In the data rows, the value 128 means zero.
Two rows play each game, the first against the second. How much does the first row win by? 15 is about a draw, 30 a big win and 0 a big loss. Wins can go round in a circle: one row can beat a second, the second a third and the third the first. Each row has two weighted sums of its numbers, A and B, taken from their middle values. A row wins by its A times the other's B, less its B times the other's A.
[158 102 112 142 151 119 119 111 127 148 150 162 134 100 182 167  72 105
 155 163 144]
[ 58 255 222  18  50 216  65 129 228  88  30 132 174 244  18  41  43 160
 148 158  76] -> 19
[141 105 134 110 140  91 141 121 139 180 126 108 151 126 102 142  89 106
 139 130 136]
[166 137 110 144 134  98 180  93  71 156 158 189 101  92 109 215  60 134
 173  93 117] -> 18
[100 128 136 131 131 127 105 128 123  98 121 124 126 133 151 115 164 104
 120 104 121]
[ 81 201 195  59  62 193 142 166 173 101  55 124 155 216  79  59 103 205
 179 168  71] -> 12
[ 94 237 193  39  61 209 129 190 202 147  44 110 147 225  61  92  58 214
 180 166  57]
[105 143 142  95 105 116  79 112 157  82 112  99 124 129 143 104 143 136
 140 145 143] -> 2
[160 113 107 147 150 166 125 148 102 128 149 131 117 109 143 149 120 152
 140 137 139]
[118 162 169 101  98 143 148 196 217  72  94 107 149 173 105  92  77 204
 124 120  82] -> 15
[ 54 159 211  50   0 172   0 230 202  12  25  53 129 196 114  51  83 197
  77 108  42]
[133 124 107 138 127 115  94  89 150 162 144 162 118 108 162 107 194  86
 126 105 154] -> 12
[175  87  75 175 150  73 170 103 104 215 181 136 131  67 203 192 116  91
 136  78 171]
[ 91 205 193  66  62 157  86 176 196 113  64  84 155 185  70 100  56 178
 142 132  60] -> 16
[158  93 110 153 170  81 167 101  79 223 161 126  87  84 148 193  66 123
 164  78 109]
[121 161 123 118 141 105  98 113 130  85 136 136 124 137 148 129 119 107
 119 158 141] -> 1
[130 177 163 106 102 157 149 135 137 111 112 117 127 156 101 131 101 154
 139 204 118]
[109  64 122 159  96  87 109 139 108 142 140 118 114  69 127 135 165 103
  82  49 124] -> 18
[116 148 135 104 104 163 135 119 152  84 100 121 101 160  86 136 105 144
 136 185 120]
[156 116  63 173 151  79 151 106  88 149 185 164 115  71 156 163 199  54
 144 118 167] -> 17
[157  70 108 162 179 135 184  99  90 163 167 135 124 115 119 157 173 104
 137 135 131]
[139 127 130 116 128 113 145 103 126 112 120 151 135 132 125  85 125 156
 115 130 135] -> 18
[164  81  63 199 170  97 148 120  71 130 185 141 112  71 216 166 145  70
 136 138 204]
[ 95 144 149 103 111 163 151 170 123 111 109 155 108 145 135  67 133 142
  99 128 130] -> 17
[ 90 171 176  76  67 172 125 157 159 113  85 135 140 181  66  99 124 184
 134 156 107]
[127 166 150 116 134 155 136 106 126 126 113 160 163 147 105 129 103 150
 139 160 137] -> 13
[117 174 174  72 116 114 176 120 123 190  92 132 143 162  67 163  37 197
 189 112  75]
[ 77 126 131 133 116 140 129 131 125 127 116 119 132 135 128  91 235 116
 119 107 157] -> 19
[157 118 122 134 117 146 116 135 116 169 123 120 135 132 120 129 119 100
 155 133 131]
[136 119 144 111  64 184 104 158 169  98 101 123 157 158 134 123 116 193
 146 144 104] -> 15
[148  86  84 169 177  86 182 125 108 148 166 138 131 100 135 160  98  91
 126 147 164]
[157 163 158  94 123 111 142 152 137 100 109 113 132 148  98 141  75 182
 102 165 101] -> 17
[102 146 143 104 107 149  98 133 115 149 105  93 140 130 128 102 117 162
 146 109 101]
[134 177 158  77 106 153  83 146 168 109  85 126 149 156  98 106  92 138
 124 131  91] -> 10
[ 54 144 224  49  24 138  98 179 168  49  29  87 116 183  84  62  93 225
 135 114  18]
[123 147 134 106 140 140 169 145 128 150 116 166 133 136 135 145 110 125
 139 159 134] -> 23
[121 131 135 129 123 131 154 136 165 106 125 110 147 153 101 107 119 113
 104 124 126]
[ 93 141 148 109  98 162 111 155 160 127 108 141 116 144 146  81 129 133
 126  94 122] -> 6
[ 93 156 152  99 106 142 122 149 129 116 105 134 131 141  77  89 158 153
 110 121 112]
[105 165 145 113  96 143 115 142 129 105 106 135 110 135 162 116 102 144
 123 118 123] -> 15
[143  72 115 138 174 123 140 102 110 143 143  97 137 127 152 150 123 124
 170 196 111]
[153 124 125 115 139 161 129 118  79 119 125  96 159 134 112 134 109 120
 158 203 131] -> 13
[131 127 136 104  87 123 141 154 127 110 109  69 122 156 121 123 115 138
 130 126 127]
[117 178 170  91 102 184 102 154 181  57  90 101 132 183  92  83 111 159
 124 147 103] -> 15
[104 161 150  95  96 171  72 129 169 108  95 128 121 163 106 106 144 127
 103 151 124]
[108 134 142 125  98 151  89 144 168  93 119 163 124 162 114 110 139 122
 108 151 148] -> 18
[129 136 110 139 148 138 193 138 110 128 143 138 107 126 139 105 131 146
 123 103 153]
[ 83 139 221  43  31 137  90 221 161  50  39  51 133 170  74  85  59 198
  79 100   8] -> 7
[110 151 156  96 102 211 134 157 160 130  89  98 165 181 122 118 107 141
 152 155 106]
[161  81  95 152 177  82 152 128  90 142 169 162 137  86 142 159 118  78
 108 133 170] -> 7
[119 122 141 134 125 114 108 130 151 121 125 123 120 135 133  90 170 131
 102 115 138]
[110  74  98 153 143 135 104 161 148  88 151 140 119 106 181 115 180  79
 108 144 149] -> 14
[109 154 135 112 140 133 144 108 163  70 115 129 141 138 162  64 170 105
 114 116 133]
[138 116  91 166 152 102 131 100  66 183 157 126  95  92 153 149 151  86
 128  92 163] -> 15
[157  60  62 191 204  83 176 106  76 146 191 189 109  72 140 185 134  61
 134  86 179]
[ 80 147 157 108  92 144  78 157 204  75  92  83 143 174 116  51 139 141
  94  78 105] -> 10
[145 114 114 139 144 121 165  98 117 182 151 162 139 105 102 154 122 115
 154 131 146]
[ 83 215 183  68  86 174 139 147 208 109  66 127 161 216  96  74 100 191
 147 183  95] -> 14
[144 102  91 169 167 133  73 141 142 139 165 174 129  99 128 130 133  63
  70 114 193]
[ 86 255 226  14  46 205 102 157 217  84  25  96 170 251  80  63  81 159
 144 158  92] -> 15
[140 146 136 112 114 143  85 126 159  87 110  75 141 147  94 115 141 137
 148 134 105]
[106 133 134 112 118 170 156 128 123 125 127 130 113 145 146 115 118 125
 118 104 102] -> 13
[ 40 171 235  40  51 186   8 157 208  58  30  63 118 201  35  36  86 195
 100 107  36]
[ 73 146 220  48  19 142  59 204 184  34  31  33 144 167  52  57  69 195
  88 115  13] -> 18
[140 175 159  80 118 139 183 120 115 201  99 153 151 166 106 196  49 169
 176 146  62]
[104 154 160 110 110 142 128  99 160 111 108 109 131 152 111 101 171 147
 116  95 138] -> 21
[138 122 135 108 112 150 125 131 172 132 109 126 151 154  96 115  89 160
 138 177 125]
[103 159 154 100 106 177  72 130 210  68  90 113 112 170 127  67 162 146
 110  97 117] -> 16
[144 140 130 130 139 125 111 127  94 176 131 119 131 129 115 153 110 152
 145 135 100]
[101 135 172  73  57 146  95 133 202  93  64 111  97 183 138  66 121 149
  90 119  88] -> 17
[109  99 138 120 110 116  80 150 107 129 121 107 103 113 132 101 155 105
  89  83 108]
[125 140 152 113 104 132 158 137 140 109  98  82 150 144 118  96 149 140
 127  96 114] -> 14
[ 93 196 139 130 100 140  72 128 144 156 121 140 123 135 115 129 138 145
 154 121 122]
[118 160 142  93 130 148 180 140 155 103 109 102 163 165  62 125 119 161
  99 141 109] -> 22
[179  99  99 170 184 102 140 101 127 165 171 164 151  83 128 177 116  99
 129 155 151]
[110 128  94 156 161 140 131 107 122 118 152 140 102 117 169 109 143  85
 122 124 169] -> 17
[123 106 124 137 106  97 154 137 101 109 134 103 150 102 137 140  80 117
 125 156 127]
[129 100 126 142 135 150 131 155 161  68 126 122 136 152 140 104 144  89
 105 182 131] -> 10
[171 112  93 168 158 112 185 128 118 141 160 128 124 107 113 153  91  94
 127 165 166]
[122 164 143 114 121 130 111 133 134  99 116 117 125 145 112  83 194 144
 105 127 126] -> 16
[ 93 134 151 109  81 138  82 151 170  96  97 140 117 158 158  70 162 119
  89  73 101]
[151 100 115 146 138 127 144  95  70 146 148 125 131 121 156 149 132 107
 135 157 141] -> 16
[100 111 154 100  82 101 100 144 133 127 101 153 123 118 102  74 126 108
 115 126 109]
[ 81 165 198  54  62 139 171 165 158 120  70 133 140 158 100  46 122 222
 150  90  70] -> 23
[138 135  65 174 166  91 156  97 133 179 176 149  78  83 156 183 126 112
 151 101 177]
[123 157 130 114 117 137  84 114 171 105 109  95 136 152 136  74 111 134
 121 159 137] -> 15
[167  88  74 175 157 125 152  87 121 135 172 129 152  98 136 183 110  85
 145 134 153]
[113 150 153 103 112 161 138 115 189 120  99 124 126 151 143  95 131 142
 120 113 109] -> 10
[142 111 107 150 156 113 152 127 148 125 150 133 111 110 125 125 154 130
 117 147 150]
[147  80 101 153 135  92 136 132 116 149 150 118 122  92 148 139 107 111
 105 117 147] -> 15
[178  77  81 186 175 114 177  88 119 130 177 120 114  93 186 147 151  91
 119 131 160]
[149 109 107 165 126 105 126 141  97 106 142 136 150 110 185 153 131  93
 123 106 153] -> 16
[160 105  83 168 159 101 126 116  91 119 173 165 114 111 145 147 144 108
 131 175 139]
[163  69  74 173 181 123 190  89  78 127 180 156 132  98 167 203 108 110
 139 140 166] -> 16
[123 115 109 159 134  82  70 122 145 126 156 136 116 101 163 122 162  97
 107  95 192]
[ 59 152 196  71  54 174 131 156 162 112  58 135 105 157  74  79 146 165
 136  75  68] -> 8
[ 95 168 170  76  88 158  89 157 167  70  69 117 164 179  51  88  78 166
 137 127 106]
[161 109  86 162 178 109 105 127 122 110 163 136 115 105 154 154 133 112
 128 131 179] -> 19
[139 182 170  97 110 111  98 132 163 141  99 111 118 154 108 114  87 175
 145 150  95]
[152  91  81 181 139  90 141 144 126 148 169 202 103  88 150 137 175  73
 108 136 194] -> 17
[130 133 150 103 133 146 157  99 106 187 123 135 125 140 103 161  82 141
 148 154 107]
[148 122 125 137 134 115 187  94  88 194 152 137 137 102 114 185  65 135
 180 116 106] -> 14
[148 123 116 136 153 126 121 125 113 152 143 127 136 117 134 184 124 109
 127 117 123]
[121 128 131 125 127 166 128 130 123 102 124  85 137 156 153  89 156 139
  97 141 141] -> 15
[141  97  96 139 154 136 157 128 109 110 151 112 132 108 167 110 126  72
 122 121 174]
[ 95 120 105 152 143 152 115 135 129 138 151 170 116  90 188  92 164 102
 130  98 163] -> 24
[156 172 123 110 126 125 189 119  89 185 128  93 138 132 105 152  78 124
 162 130 109]
[106 136 127 126 136 137 145  92 155 105 130 125 128 131 151  86 165 113
 127 123 143] -> 15
[180  86  80 175 180 102 162  84  96 157 170 164 102  84 156 154 155  82
 122 100 176]
[142 119  92 175 159  92 122  90 129 174 165 185 115  88 159 138 115  82
  79 130 185] -> 15
[126 134 117 127 133 150 136 139 159 103 130 131 138 124 151  91 166 113
 109 115 154]
[145 128 143 113 128 132 135 148 124 173 120 137 149 134 107 143  94 144
 150 114  96] -> 15
[132 128 147 118 110 147 120 158 149 109 113 135 134 160 113  97 139 136
 127 143 125]
[151  78  91 169 149  90 129 113  65 140 182 204 137  72 184 184 150  96
 112 128 186] -> 17
[117 181 175  63  91 135 138 152 191 135  83 127 163 176  55 132  85 172
 144 141  49]
[ 82 144 153 116 122 159 139 116 139  98 120 136 151 138  77  95 141 130
 126  87 123] -> 14
[147  91  82 167 147  86 122  83 116 198 183 187  95  73 184 167 140  83
 138 102 158]
[118  88  85 172 121 131 141 140 130  91 150 124 116 111 195  92 253  89
  95 164 193] -> 17
[112 116 145 103 135 117 148 122 125 159 124  91 152 140 106 131 135 163
 166 115 138]
[113 135 127 128 153 162 110 163 138  90 126 130 101 153 128 114 138 135
 113 143 136] -> 16
[155  97  98 157 149 123 133  99 109 150 152 126 110 105 112 147 127  75
 131 140 162]
[129 102  90 155 145 131 167 113 114 123 158 123  97 130 191 148 175  78
 115 136 148] -> 14
[ 49 169 216  53  33 186  44 206 213   1  28  58 141 220  86  18 130 195
  66 120  55]
[107 149 132 112 131 134 100 126 145 116 111 120 122 142 111 103 157 161
 128 116 133] -> 16
[127 105 105 160 144 116 124 111 118 115 143 154 119 107 139 112 155  67
  95 116 164]
[119 156 166  91 121 156 112 182 144  68  82 137 172 188 113 117 119 163
 104 138 119] -> 18
[145 177 176  84 108 138 176 127  89 203  97 166 149 153  74 155  39 171
 190 146  73]
[128 117 150 122 111 161 136 142 135  88 103  98 130 163  96 113 120 148
 147 141 114] -> 21
[126  90 105 155 149  87 135 127 123 119 154 171 134  94 147 163 152 103
 117 131 164]
[151  89  69 169 180  88 129  93  73 188 183 152  82  81 172 157 142 116
 131 132 157] -> 20
[139 132 141 115 143 127 137  99 136 150 126 157 141 124 117 137  84 156
 147 165 124]
[128 163 162  93 131 111 178 133  91 182 112 169 141 154  66 161  60 161
 195 151  76] -> 16
[122 117 109 154 145  91 119  98 103 144 161 138 122  84 155 141 183  91
 141  95 171]
[156  44  84 177 154 121 106 142 133 122 174 126 124  97 178 136 171 100
  98 149 187] -> 13
[139 101  77 169 153  92  95 131 129 122 150  93  95 107 127 131 166 100
 126 100 175]
[128 103 113 149 129  90  93 132 104 139 150 154 113  80 159 125 162  91
 138  67 133] -> 20
[146  87 108 159 145 155 128 121  96 154 147 125 114 128 136 141 144 121
 111 122 143]
[130 131 128 111 138 127  93 124 131 131 113  95 110 137 142 122  97 125
 164  84 132] -> 11
[137 148 166  82 113 126 115 134 139 133 101 142 126 148  94 122  61 149
 143 157  90]
[ 97 139 144 112 110 126 124 157 169 127 112 133 106 141 111 122 121 163
 141 139 104] -> 20
[156  88  84 172 160  91 104 139 131 107 168 148 114  75 156 142 199  72
 120 111 197]
[130 107  87 167 177 119 105 123 144 134 161 117 120  98 165 149 163 110
 110 121 158] -> 14
[135 136  84 175 152 111 108 135 123 130 170 133  90  93 168 145 200  43
 117 117 171]
[129 128 130 123 135 162  99 164 123 106 114 131 114 131 156  98 147 141
 139 168 113] -> 2
[113 135 139 112 128 137 120 130 131 153 114  88 134 120 137 107 124 164
 145 110 133]
[ 72 155 210  49  52 144  75 187 138  64  47 114 128 177  84  65 114 190
 119 129  40] -> 6
[ 55 143 157 112  76 141  93 138 158  89  97  88 125 165 112  75 152 166
 122 153 119]
[127  73  97 160 152 108 173  93  90 133 151 134 122 105 126 158 112 114
 142 130 143] -> 19
[158  83 102 171 178 133  85 108 102 143 166 128 123  91 190 172 105 115
 118 138 148]
[146 111 104 153 132 104 188  97  94 154 149 134 118  86 108 170 106 124
 185 141 137] -> 15
[150 136 179 100 124 105 134 149  67 127  96 112 113 141  99 188   4 177
 138 122  54]
[170  70  68 180 189  76 239  85  57 192 183 127 148  57 180 197 137  73
 119 123 166] -> 15
[159  92  77 183 170 119 146 127 104 120 179 160  97  85 151 146 179  78
 105 103 192]
[117 116 114 137 164 117 148 133 153 154 144 118 143 103 138 138 157 143
 111 119 145] -> 13
[ 73 148 212  39   5 164  32 201 172  38  37  71 125 199 107  29 152 197
  59  96  37]
[ 85 113 146 130 100 148 124  86 145 122 125 151 118 128 111 107 183 153
 116 129 133] -> 2
[127 131 161 118 111 180 165 160 134  84  99 106  97 171  91 121  96 144
 110 151 102]
[154  83  90 172 144  93 172  91  98 172 176 145 118  70 193 153 164  90
 134  53 171] -> 17
[163 107  86 161 171  61 112  98  73 210 187 169  93  60 169 163 138  81
 150 110 179]
[187 113  82 189 194 104 171 119  81 170 174 162 110  71 148 183 144  90
 125 152 160] -> 26
[180  61  78 178 195  58 143  98  20 211 193 182  92  53 179 230  83  89
 156 142 177]
[135  75 106 152 145 120 129  93 112 113 150 151 146 114 131 155 128  73
 136 166 150] -> 2
[139  87  70 169 161 111  97 114 107 137 166 138 102  93 193 132 159  61
  90 127 180]
[ 63 149 170  89  73 128 148 209 175  73  84 120 133 176 124  35 122 148
  77 107  85] -> 15
[135 145 159  95 106 131 191 140 127 148  91 105 144 131 133 173  42 144
 132 139  93]
[121 111 142 116 149 133 109 135 109  82 126 139 125 121 124 101 149 114
 113 144 119] -> 4
[ 92 161 160  90  93 182 162 155 154  86  89 106 155 150  90 117  70 176
 172 176  97]
[116 131 134 115 113 148 161 143 141 147 123 118 133 147  93 125 119 141
 122  97 116] -> 21
[139 114 182  98  98 143 175 144 108 119 100  63 154 161 100 157  27 181
 155 112  47]
[101 148 162  87  94 153 103 126 179 113  96  90 139 152  86 117 103 175
 149 123 102] -> 14
[142 149 110 131 143  93 159  90 120 171 146 172 114 112 141 162 123 150
 159 120 139]
[ 90 207 198  52  47 210 130 152 168  98  57 113 150 202  59  83  99 196
 136 130  73] -> 17
[107 143 129 135 129 128 175 102  95 137 136 154 120 110 132 114 163  95
 123  81 158]
[136 189 171  92 118 145 198 104  87 175 106 165 170 159 121 170  52 158
 185 124  64] -> 13
[114  73  91 171 163  98 128 119  84 126 157 132 130  95 171 114 187  69
  97  74 177]
[137 131 161 111 110 181 125 128 166  90  99 123 130 177  90 132 128 158
 117 157 105] -> 9
[136 116 153 120 121 148 116 168 165 102  99  98 138 153  97  91 124 151
 116 126  98]
[130 132  89 161 154 115  81  88 110 143 167 125 116  80 143 128 154  84
 103  91 145] -> 16
[126 228 184  68 135 124 127 132 145 172  96 109 157 161  39 140  78 205
 170 144  57]
[163  51  64 190 194 110 172 144 128  88 184 141 109  82 163 155 200  93
 105 137 190] -> 12
[167  95  84 169 171  74 125 115 112 140 182 143  92 106 162 160 149  75
 127 138 159]
[ 93  98 115 151  99 177 145 125 142  63 127 157 130 137 136  67 192 104
 132 131 138] -> 5
[148 130  97 148 160  83 170 109 109 159 158 162 116  97 119 129 172  96
 135 116 157]
[101 138 132 122  96 102  75 156 185  59 117 110 138 126 114  80 164 140
  62  62 143] -> 13
[113 113 125 139 115 133 154 106 149 123 125 111 124 133  91 100 143 146
 156 133 154]
[109 175 135 118 140 111 101 119 140 121 123  89 113 137 132 113 141 135
 119  75 124] -> 18
[181  98  99 154 147  83 143 122  68 221 164 161 120  89 114 184  90  95
 171 159 128]
[ 93 125 103 149 122 108 113 110  98 154 139 146 127 106  75 111 168 101
 126 124 164] -> 19
[ 59 255 222  33  54 207  58 157 255  80  29  92 156 251  17  36  59 169
 121 178  85]
[166  75  82 172 171  67 149  96 103 141 174 141 113  88 156 161 171 106
 140 141 166] -> 25
[118 116 152 110 103 135  27 165 123  86 108 103 146 131 114  76 172 140
  78  93 109]
[157  95  98 173 175 123 159  95 120 185 162 159 102  76 185 141 141 121
 139 110 172] -> 23
[ 55 162 215  53  34 180  38 215 210   0  23  45 119 225  69  18 105 194
  78 108  51]
[158 114  67 191 167 103 150  86  78 188 189 102 119  73 156 179 131  73
 163 115 162] -> 8
[149  96  84 163 156  85  89 109  76 126 166 174 113  99 141 147 126 140
 117 147 179]
[119 136 113 138 120  99 126 135  94 108 146 154 127 102 149 120 138 120
 107 132 149] -> 16
[141 138 112 144 148 107 163 115 102 156 139 146 110  95 151 166 107 119
 139 157 147]
[155 204 153 121 120 151 106 141 114 149 110  96 137 159 132 103 108 141
 134 137  97] -> 22
[140 214 195  62  77 163 127 152 152 111  77 151 123 201  47 137  71 171
 118 173  34]
[208  47  67 180 196  83 180 113  71 182 195 159 127  83 162 197 104  91
 126 141 159] -> 14
[118 151 187  74  84 144 181 156 139 110  75  94 152 172  35 132  62 234
 177 153  16]
[154 131 119 160 140 126 147 137 106 134 154 158 138 107 195 170 146  96
 138 101 141] -> 17
[149  98  81 174 173  53 129  76  66 201 185 168 113  45 159 194 111  86
 126  87 180]
[123 115 130 116 117 110 145 154 174 109 130 169 122 120 133 125 171  87
 101 120 133] -> 10
[142 142 133 123 108 140 145 111 147 125 133 145 153 141 139 125 150 101
 107 124 152]
[123 151 128 114 116 119 126 139 148 150 121  71 126 156 164 119 125 158
 123 135 108] -> 13
[ 97 118 157 105 143 143 118 139 157 100 100 148 151 148 105  81 125 132
  95 147 152]
[138 110  81 178 151 118 178 124  81 133 157 153  99  82 197 118 185  90
 105 123 180] -> 18
[163 110 113 157 154  92 153  60  86 138 155 136 149  91 132 146 130 114
 106 153 144]
[168  73  81 166 191  97 153  97 119 180 180 153 114  78 168 161 193 100
 130 138 168] -> 17
[104 158 175  90  77 182 144 154 179  74  87 108 125 187  76  88  96 163
 120 166  94]
[ 62 255 226  27  63 221 151 142 246  81  15  85 173 251  53  18  72 177
 142 186 109] -> 10
[102 199 200  56  63 150 127 157 173 137  68 158 160 186  65  98  78 186
 141 156  59]
[156 125 112 154 132 128 115 141 133 135 142 132 125 121 158 119 131 117
 115 113 147] -> 16
[126  84 130 126 127 170 111 120  99 134 124 131 144 129 110 138 112 134
 154 124 122]
[154  88  79 177 177  82 134  99  88 191 183 158  84  66 175 177 145  83
 132  92 185] -> 14
[130  89 107 157 130 117 108 119 145 122 144 116 120 109 143 125 211  78
 106 116 160]
[194  74  57 182 164 111 154 117  58 177 194 118 120  71 123 186 141  64
 151 134 171] -> 16
[ 41 189 214  46  53 140 102 170 186 125  52 132 124 185  58  61 110 240
 135 107  25]
[125 125 135 123  99 132 145 145 150 110 115 100 142 138 145  93 149 128
 128 106 125] -> 16
[119 137 114 128 117 117 150  99 116 104 126 144 168 118 154 134 159 102
 118 118 139]
[144 155 136 130 146 119 140 118 140 155 127 121 142 139 124 158   0 146
 180 187 125] -> 22
[115 106  94 164 128 143 146 106 159  73 142 120 133 115 184 101 170  84
  73  86 169]
[ 98 113 132 112 130 172  99 154 145  87 118 127 104 171 126  95 133 128
  90 124 136] -> 14
[140 120  78 178 181  60 157  89  58 195 184 203  97  73 160 161 174  72
 149  77 171]
[157 108  94 157 155  78 150  77 102 127 165 159 109 106 166 157 110 107
 122 147 152] -> 15
[143 129 130 125 146 128 148 175 127 110 131 135 147 141 166 149  91 134
 142 125 130]
[189  37  76 195 214  86 135  85  70 179 193 166 118  35 161 214 124  88
 137 140 174] -> 16
[196  88  62 186 187  84 149 106  82 172 190 189 136  65 125 185 174 118
 142 137 190]
[153  81  81 184 144  81 155  70  84 144 179 157 137  76 164 183 154  90
 127 104 156] -> 10
[111 120 143 111 100 197 152 154 148  82 101  96 159 165 120 143 108 161
 125 161 113]
[114 197 176  58  78 174 143 148 172 119  75 121 160 197  72 112  99 185
 155 190  47] -> 13
[149 107  72 163 156 114  70 115 154  94 173 173 100  96 173 113 179 114
 139  86 168]
[156  90 120 145 149  90 173 131 108 156 149  93 135 114 106 145 126 124
 137 178 123] -> 13
[ 41 212 222  52  27 210  78 200 199  56  32  47 144 214  79  44 108 210
  98 118  61]
[ 96 193 200  44  45 188  91 150 178  87  53 116 159 199  42 103  91 187
 136 157  66] -> 19
[122 206 183  67  85 172 175 172 169 116  68 134 146 192  80 112  68 178
 129 167  53]
[146 114 106 147 160 124 123  79 128 178 150 128 133  94 154 162 130 136
 154 154 137] -> 14
[137 136 104 129 146 156 148 119 142 136 148  89 132 117 163 130 124 127
 130 101 153]
[164  89  77 192 149 112 111  91  82  68 175 120 115 106 177 126 187  59
  73 122 186] -> 14
[208  91  73 186 213  75 177  80  53 206 200 117 134  55 218 218 148  85
 144  75 175]
[129 102  99 161 138 113  93 128 127 125 159 117 105 111 146 126 207 103
 126 115 197] -> 11
[125 123 138 118 134 174 152 109 149 108 113  89 132 136 135 123 159 129
 103 143 119]
[ 85 166 177  80  81 106  72 165 197  95  68 123 141 174  85  70  70 155
 111 140  78] -> 16
[135 102 120 125 162 154 135 130 120 177 143 123 122 128 111 171 130 143
 147 199 118]
[112 134 156 111  88 149 104 157 187  87 100 126 165 150 110  99 106 134
 107 121 106] -> 20
[160  99  99 143 144 105 112 120 111 154 140 154 117 104 100 152 167 116
 171  93 145]
[192  69  88 152 172 108 165 118 118 135 164 127 120 107 167 159 106 135
 134 143 150] -> 20
